Each named turn below is shown by a few rows before and after it. Which turns, in which order, take the first row of each later pair to the second? The first pair is answered.
W (before -> after):
[ 2 -7 11  3  1  5 -1  8 12 -7 13 -8 -5  0 14 19 36  2] -> [-12  -3  19 -13  -2 -12  -4  15  -8  -2  10   0 -14 -15  17   2  25   4]
[ -4   2  -8   8   8   6   6 -31 -16  19  11  -5   4  14 -11  -6 -14 -16] -> [ -5   6  -9   1   5   4   6 -28 -21  19   9  -3   4  10 -10 -13 -19 -15]
[-10  -3 -12  20 -11  21  16 -12   2  -4  16  -8 -12  13 -12  10  22 -18] -> [-32   2   4   5  -9  -1  12  -5 -23   4  15  -2 -26  -6  -8  -7  11 -16]
[ -8  -8   4  18  34  -5   3 -18  -2   7  12 -20   1   8   3   2   5  -1] -> [-12   3   3 -14  18 -16  -1  -8 -24  10   0  -8   0  -9  11 -20 -15   2]
Y (before -> after):
[ 4 -6 18  8  7  6  4 17  8 -7 -4 -6 -1  1  1 16  4 -9] -> [  1  -7   9  -9  -5   6   9  13  -7   0   1  -2  -2   1  21   6  -1 -17]
[-23  -4 -13   2 -29 -20 -12  12 -19  20   8  -7 -18  -4  -4  -1  -5 -26] -> [ 17   4 -36   8 -11   1 -15   8   3  12 -16 -13  21  10 -16  -1 -22 -17]
[-22  -8   6  16  10  -4   2 -19 -34  27  16   6  -6   2  22  -8  20 -12] -> [ 17   2 -17  21  29  17  -1 -22 -11  17  -6  -1  32  15   9 -10   4  -2]
S (before -> after):
[  7  -7  19   1  28 -11  -1   0   6  -2   0   1   0  -4  10 -10  10   0] -> [  7  -3  17   3  30 -11   1  -2   3  -1  -5   0   4  -5   2 -12   1   2]
[-10  -3  -8  17   9   1   2  -1  11   2   3   5   0  10 -23   7   1 -11] -> [ -8  -7  -8  17   5   5   3   0  14  -1   7   5  -1  12 -16  10   8 -13]
[  8  -7  -3  16  15  18  -6  -6  12 -22  12  -2   5  18  -7  19  12 -11] -> [  0 -11  10  11  11   8 -11   2   8 -21  21   2  -8  10   6  19  23 -12]
Then:
Each pair is two turns apart.
[-19  -5 -13   8   0  -2  18 -21  -8   1   3   6  -4   7 -14  -1 -12  -2] -> [ -9  -5 -22  -1  -9   7  18 -20  -4  -5   2   9   2  12  -5  -1 -11  -5]
W, S
[ -7  -8 -15   8  -4  11  10 -20  -5   9  16 -11   1  12   5   7  -4 -13] -> [  7  -6 -15  14   6  15   7 -17   8   2  10 -12  13  15   2  12  -4  -6]
S, Y
[ 18  14  -8 -11   9  -8  -2  -2 -13  -4   3 -11  31  -7   4 -14   4  -8] -> [  6   8  14  12  15 -15  -7   8   3  -9  11 -12  13 -10 -11   6  27  -1]
S, Y
[ 19  17  -9 -12   2   1  -1   5  12  -5  -8   0  25  -2 -20  -7 -11   9] -> [  7  14 -14 -29 -13  -5   2   1 -10   1   2   2  16  -5   2 -18 -12   0]
Y, Y
[-21   6  27  52 -13   9  10   4  16  -9  -8 -16  -9   3 -59  41  11  20] -> [ -4  -4 -32   2 -60  39  32 -25 -18  -3  18 -11   5  28  18  18   9 -17]
Y, W
[  6   7   6  20 -29   7  -5   6  13 -19 -21   9 -11   6 -43   9  -8  32] -> [  8  -2 -17   4 -57  24   7  -5   2 -20   0   9 -14  21  -8  10   6  13]
Y, W
[ -3  19  11  -1  25 -25   5   5  -3  -7 -10  -4  -3 -27 -10 -14 -13   5] -> [-11  15  19   3   4 -25   6  16   4 -14  -3   2 -17 -28 -13  -1   4   5]
W, Y
[ 48  -5 -19 -17  18  17 -11  -3   2   3   3  -2  20  18  60  -3  10 -10] -> [  3  -7  44  29  47 -20 -23  17  16   4   3  -4 -20 -10   2  22  27  10]
Y, S
[ 17  12 -21 -26 -36  11 -16  18  13 -20 -19  17  21   1   8  -6  -2   2] -> [ 10   8   6  -5 -24   1 -24  32  33 -25 -18  16   7  -6  -9  10  17  12]
S, Y
[-10   8 -15   0 -20   1   8   3 -11  12  12 -16 -23   4  10  25  -1 -10] -> [-10   7  -6  13 -10   0   5   6   1  10   9 -18 -24   3  -7  35   3  -3]
Y, Y
[-11 -13  12   5  12  -2   0  -2  12   2   1  -6 -12  -9   1  19  20  -3] -> [-12   3   4 -18   7  -7  -1   0  -9   4 -19   1   0 -20 -10  -5 -15   3]
W, S
[-22  -3  10   1   3 -13   6  -2 -17   9   9  -5  -6  -2  -1 -14 -12  -5] -> [-14   0   1  11   8  -5   7  -7  -9   9  -1 -12   7   3 -18  -9 -20  -2]
S, Y
[ -9  -5  22 -17  14  -1   2   9 -22  -1   3   1  -1  -1  33 -14  -3   8] -> [ 16  -2  15  -3  29  13  -4   8   4 -11 -10  -4  19   9  19  -3  -1  18]
Y, S
[ -5  -5  25  -1 -14  -9  -4  20  -1  -6   4  -4  -3 -12  10   7  18  10] -> [10 -1 21  8 -3 -1 -7 19 12 -9 -5 -7 10 -8 -2 11 15 15]
Y, Y
[-16  16   2 -24 -15  10   5 -16 -25   7   5   3 -11  17  10 -15   6 -20] -> [18 14  4  0  2 29 -3 -7 21 -9 -2 -2  6 28 -2  9 24 -9]
Y, S
[  4  10  11  -4 -24  14   1  12  18 -14 -24   7   1   1 -26  12 -14   3] -> [ -1   3   3  -7 -39  20   6   7  16 -14  -9   9  -7   8 -11  17  -1  -8]
Y, W
[-11   5  10  13   5 -20  11  15  -6   4  15   8 -11   4  -4   7  -2 -21] -> [ 15   8 -13   4 -10   3  13  15   7  -6   6  10   9  16  -1   8  -3 -21]
W, W
[ 26   9 -18  26 -28  32   8   5  30 -18 -14  10  -2  29 -10  20  -2   2] -> [ 22   8 -31   1 -44  31  13   0   9 -11  -6  14  -3  30  17   4  -9  -8]
Y, Y
[ 63  -6 -20   3  26  27  -9  -3  40 -21 -12  -6  37  18  19   1   2   1] -> [ 39 -11 -28 -35 -10  18   1 -10  -4  -6  10   5  17  12  67 -22   0 -21]
Y, Y
[ 14  -1   8   9  15   4 -21  16  18  -6  -4  10   9  10  -2   2   5   1] -> [-15   2  14  -2   6 -16 -16  13 -14   8   1  13  -8  -3  -3 -13  -9  -4]
Y, S
[-15  -7   3   6  27 -26  13   1 -30  14  -2  -3   4  -4  -1   5 -13   5] -> [-10  -6   3  11  34 -24  11   2 -23  11  -7  -6   9  -2  -9  10 -14   8]
Y, Y
[ -4   4   4  10 -17  11  10   3   3  -5  -9  -9  11   2 -10  -6   4 -13] -> [ -9   3   1   4 -16   9  12  -2  -8   0  -5 -10   9   1   0 -14   1 -18]
W, Y
[ -4 -10  20  21  41 -11  -5 -11  -6   7  16 -12  -9  -5   8  -5  17 -12] -> [  5  11   7 -17  21 -13  -7  -4 -29   8  -7   0   8 -16   6 -32 -21  -6]
S, W
[ 12   0  -3   1  16  -1 -15   2   7   3 -17 -22  13   6  12  -6   2  10] -> [  1  -1   4  -3  19 -10 -16   4  -3   8 -16 -20   7   0  12 -12  -1  11]
W, W
[  8  -1 -25  11 -23  19  10  10 -11  -6  -5 -12  -5   2 -19  20  -1 -15] -> [ 16  -4 -23   9 -25  22   8  15  -5 -10  -2 -10  -5   2  -5  22   7 -14]
S, Y
[ 11   1 -11 -23 -30  11   3  13   4   1  -8   6   6  -3  18  -8  -5 -10] -> [-21 -13  18  12   3 -11   4   5   2  13  11  -8 -23  -8   5   6  11 -12]
W, W
[-13  -5 -13  -5 -21   1   8  -9 -15   7  10   2  -8   2   2   0  -1  -8] -> [-19  -6   1  10 -13  -3   5  -5  -4   5  10   0 -16   1 -13  11   6  -4]
Y, Y
[ 28  12  -6  -8  32   3 -17  15  16  -9 -16  -6  19  -6  15 -10 -17  17] -> [  3   5  14   5  49 -16 -17  13  10   1  -6 -11   0 -15   9  -7 -12  15]
W, W
[ -7  -3  -7   3 -12  11   7  -7  -2   1   4  -1 -10   2 -14   5   1  -2] -> [  1   1 -13  -3  -8  14   5  -9  -3   1  -3  -2   0   2 -13   0  -9   0]
W, Y
[ -3   0   7  -4 -11  -6  17 -11  -7  -5  11  12  10   1   4 -11   5   5] -> [ -2   1  15  11   6  -8  14 -10   2  -6   8   7  12   0  -9  -6   4  10]
Y, W
[ -3  10   7  10  -6   4  -8   8   4 -22 -19  -3  -2 -10 -27  -4 -13   0] -> [-10   3  12  24   2   4  -6   3   8 -19  -8  -8 -10  -5 -25   5  -2  -5]
S, W
[ 21  -6   3   2  -3  10   7  -5  -5  -3  26  -5  -7  -9  43   6   8 -23] -> [ 27   5   1 -16 -13   9   3   5 -13  -7  13   3   0 -16  41  -6  -6 -17]
S, W
[  0  -1   5  20  35  -5   1 -13   0   9  -1 -14   5   2  -7  -3  -8  -1] -> [ -9   0  -5  10  24  -5   7 -20 -15  14   2 -12   2   2   2 -11 -14  -8]
Y, S
[  0 -10 -11  11 -41  13  13   7  14 -19  10  -5 -14  18 -36  17   5 -11] -> [-13 -12  -5 -10 -51   2  13   9  -5 -13  21   1 -26  10 -12   4   7 -17]
Y, S
[ 12  10 -10 -15 -18  17  -8  21 -21  -5  -4  14   8  -3  -5  -5 -18  -1] -> [13 -5 -9 20 -4 28 -3 10  3 -8 13  0  3 13 -8 23 10 -8]
S, W
[ -9   4  -7 -15  -8  29   1  -2   1   3  -2   2  -1  16  15   9  -9 -21] -> [-30   2   9 -10   3  13  -1  -2  -9  10   4  -1 -16   7  12   7  -9 -21]
W, W
[ -5 -22 -10  18  16  22   8 -24   7  -1  14  15  -6  15   5  19   8 -13] -> [-25 -11   0   5  22   0   6 -23 -21  11   2  17 -10  -3  -9  -4 -23  -9]
W, S
[  0   2   5  -9  36 -15  -8 -11 -28  15   8  -3   7   4  38 -13  -7   2] -> [ 21   2   5  16  52  -2 -11 -10   4   4  -2  -9  21  14  14   6   0  12]
Y, S
[ -7   4   6   6  25 -14  -8  -8  -3   3  -7  -6  13  -1  -6   3  -9   2] -> [  9   6  -9   0  15  -1  -5  -7   2  -3 -11  -4  24   5  -3   4 -11   4]
W, W
[ -7   0   7 -20  -6 -10   6  -5 -30   7   4   7  -8  -2  29 -29  -2  -3] -> [ 10   4  18  23  39  -5  -4  -4   8   0 -15  -6   9   2 -16  -8  -3  15]
Y, W
[-16 -10   9  28  24 -10   5  -4   4   6   7  -5  -9   4 -12   2   0   3] -> [ -1   7 -14  -4   6  -2   4   0 -10   5 -14   4  14   2 -11 -20 -33   6]
W, S
[ -5   8  -5   8 -51  15   2  11  16 -22  -4  14  -6  -2 -26  10   2   3] -> [  2   9 -13   3 -52  20   3   8  16 -23  -8  13   1   1 -23   7  -4   3]
Y, Y
[-16   8   6  15  12  11  15 -16   5  11 -10  -8   5  12 -24 -16  -1   6] -> [ -4   9  -7   4   1  22  18 -17   6   7 -13  -5  14  18 -14 -18  -2   4]
W, S
[ -3  -9 -34  -2  19   5  19 -24  -4  26   0 -32  10  10   0 -10 -10 -17] -> [ -9  -6 -30 -13  15  -2  18 -19 -16  28  -4 -27   7   3   1 -21 -19 -15]
W, W
[  3 -27   9   4  22 -27  -3 -20  -6  -1  27  -7   9 -11  25   4  18 -24] -> [ 29 -17 -16 -19   0  -8  -2 -15  -2 -11  13   2  32  -3  32  -3   6 -22]
W, W
[  5  17 -11 -15  -9 -19  15   8 -24   7   2  12   7  -6  25 -42  13   4] -> [-16  12  14   3  -4 -31  10  16 -19   7   9  12 -16 -14   7 -28  28   9]
Y, Y
[ 13  -9  -4 -31 -10  -5  -4   0 -14   6  12   5  -5  -2  49 -13  13 -17] -> [ 33  -8  17   5  23  -1 -17  15  32  -9  -1  -2   5   0  14  10  29   3]
Y, S
[  9  26 -16 -13   8   1  12   2 -12  -6  -7 -14 -14   7 -27  -8 -14  11] -> [ -3  14  -3   1  -1  -2  13   8  -1 -10   9 -14 -35   9 -25  11  15   8]
S, Y
[ 14   4 -19 -27 -27  15   8  -5 -15   2   1   3   8   9  20 -11 -10   0] -> [ 15 -10 -13   3 -16  24   8 -11   8   0  17  -8   1  23  19  14  18  -3]
S, W
[-11   8  19  -8  -5 -11  -8  15  -3   0  -9   1  -7 -21 -12 -10 -10   7] -> [ -8   4  16  -4 -21  -3  -5  20   8  -7  -5   4 -12 -15 -11   5   6   7]
W, Y
[ -1 -12  27  28   5 -24  -4  -1  12  -6  28 -15 -27   8  23  12  35   2] -> [ 37   8  -8 -23 -38  -1  -5  12   6 -21   3   3   7  12  39 -10   9   8]
W, W
[ -1  12   4 -35 -51  -3  -3  25  -9  -8 -11  27  -8  -2   9  -6  -2   7] -> [-23 -11  26  27 -12  -9   0   8  15   0  16   5 -31  10 -10  30  32   0]
W, W
[-26  11  30  -4  28 -18   1  -7 -19   7  -3  -6 -13 -23 -23  -9 -17  11] -> [ 16  14 -18 -22  15  18  10 -24 -14   0  -9  -9  25   5   1 -16 -31   0]
Y, S
[ -4   4   2 -34 -46   5  10  22   3   2  21  19 -21   0  14   7  12   4] -> [ 27  24 -12 -30 -13  14   2  18  15  -2 -15  13  21   3 -19  -5 -26  20]
S, Y
[ 17   1  14  16  17   5 -10   5  15   1   5  10   4   9   6  18  12   8] -> [  3   7  25  -6  11 -13 -16  14  -4   6   1  19  -5  -8  11  -1   1  10]
S, W
[-29   2   1  15   6 -14  10 -12 -14  12   3  -9 -12  -2 -22  -7 -10  -7] -> [  7   7 -29   8 -11  17  13 -12   6  -2  -7  -6  16  16 -18   0 -10  -8]
W, W
[  9  -1 -10   1 -11  17   6 -10  -4   1  -4  -8   2   9  12   1   6 -12] -> [ 18   0  -3   8   0  18   1  -2  10  -2 -10  -9   6   7   5   7   9  -3]
S, Y
[ 27   3  -1  14  27  23 -10   4  18 -16  -2  -1  13   9   8  10  12  -6] -> [  4  14  15 -19  20  -6 -16  15 -18  -5  -9  13   0 -19  16 -20 -11  -2]
W, W
[-12  -2  22   7   9 -18  -3  13  -2   2 -10   9  -7 -12 -27   2 -11  11] -> [ 18  -1  -2  10  -2   9   0  10  19 -10 -15   7  15   7 -25  13  -5  11]
W, W
[ 10 -22  11 -10  38 -15 -12  -9   4   5  19  -7   5  -7  57 -11   6  -4] -> [ 10 -12  22 -10  48 -23 -20   0   5   5   4  -4   9 -18  40 -18  -5   6]
Y, W
[  0   0  28   7   7 -14  -2  15   8  -1  -1   5  -8 -14 -13   2   5  16] -> [ -9   1  10 -15 -12 -14   7   2 -22   7   3   9  -8 -13   7 -17 -11   3]
S, Y
[  6  -1 -30  -2  -5  19  22 -17  -4   4   9  -3  15  20  11 -10 -11 -15] -> [-26  -2  -6   0   7  -9  19 -16 -24  16  17  -4  -8   2   8 -18 -14 -15]
W, W
